Small tables with named rows and columns. After each table, cells are looked up by row and column.

fev:
cols = budid, rupel, dobenip, sesid, nos, gil, mim, kir
pizipu: [109, 252, 108, 216, 239, 66, 70, 49]
bez: [71, 95, 230, 94, 70, 185, 83, 177]
papamuk: [213, 86, 189, 221, 182, 167, 165, 76]
zibaz: [128, 117, 248, 187, 88, 65, 59, 55]
lunub: [191, 74, 150, 192, 88, 214, 102, 96]

dobenip of pizipu = 108
budid of pizipu = 109
dobenip of lunub = 150
sesid of papamuk = 221
gil of zibaz = 65
dobenip of bez = 230
dobenip of papamuk = 189
budid of bez = 71
kir of bez = 177
budid of lunub = 191
nos of lunub = 88
nos of bez = 70
kir of pizipu = 49
kir of zibaz = 55
gil of lunub = 214
rupel of pizipu = 252
budid of zibaz = 128
rupel of lunub = 74
mim of papamuk = 165

moti.tsv
	bif	lof	regu	tavobi
bugug	14.101	-37.977	-71.497	33.536
pazip	-11.967	84.782	-25.277	-73.280
pelasu	19.988	-18.607	10.926	-31.687
sufezan	94.352	47.675	-85.879	-26.476
dadu	-38.278	-28.212	54.076	-56.788

What is the tavobi of pelasu in moti? -31.687
What is the bif of sufezan in moti? 94.352
What is the bif of bugug in moti? 14.101
What is the bif of pelasu in moti? 19.988
What is the regu of pazip in moti? -25.277
What is the tavobi of pazip in moti? -73.280

fesumu:
|  | vunol | gira | rago | tebim | fof | fona | boz | viv |
|---|---|---|---|---|---|---|---|---|
| lav | -0.7 | -8.0 | 24.1 | 10.1 | 0.8 | -32.2 | -12.6 | -24.0 |
| vaga | -0.2 | 48.4 | 11.6 | -36.2 | 11.1 | 34.1 | -26.3 | -15.3 |
| vop | 36.0 | -12.3 | 13.2 | 51.6 | 1.2 | -8.5 | -6.4 | -22.2 |
| dof | 3.8 | -37.5 | 1.7 | 11.1 | 2.4 | -19.8 | -0.5 | 15.0 |
| bebat | 20.2 | 6.2 | 21.3 | 25.6 | -1.9 | -49.2 | 23.0 | 25.5 |
| nifo | -32.2 | 21.0 | 7.6 | 0.3 | -12.6 | -7.9 | 21.7 | 36.7 |
| buro | 6.7 | 59.5 | -2.9 | 25.6 | -6.0 | 10.1 | 14.8 | -27.7 |
| kala | -6.1 | -11.3 | 20.1 | 25.1 | -7.0 | -21.9 | 26.3 | 9.4 |
| fubo | 13.8 | 13.2 | 14.3 | 4.3 | 15.7 | -23.9 | -13.2 | 22.7 |
| lekik | 7.6 | -15.8 | 12.5 | 2.2 | 23.9 | 32.2 | 17.1 | -17.7 |
| dolen | -11.3 | 4.2 | 7.5 | 42.3 | -1.1 | 45.4 | -12.3 | -3.1 |
| rafora | -3.8 | 29.5 | 26.8 | -31.1 | 13.4 | 3.3 | 23.0 | -0.2 |
| veko | 1.1 | 50.0 | 0.0 | -23.6 | 2.6 | -57.2 | -25.7 | 23.3 |
| rozap | 16.9 | 49.2 | 7.7 | 32.6 | 9.3 | -46.8 | 17.0 | -4.8 |

nifo, rago => 7.6
dolen, boz => -12.3
rafora, vunol => -3.8
lekik, fof => 23.9
kala, boz => 26.3
dof, fona => -19.8
vaga, boz => -26.3
vop, fona => -8.5
fubo, fona => -23.9
kala, viv => 9.4
rafora, boz => 23.0
dolen, vunol => -11.3
fubo, vunol => 13.8

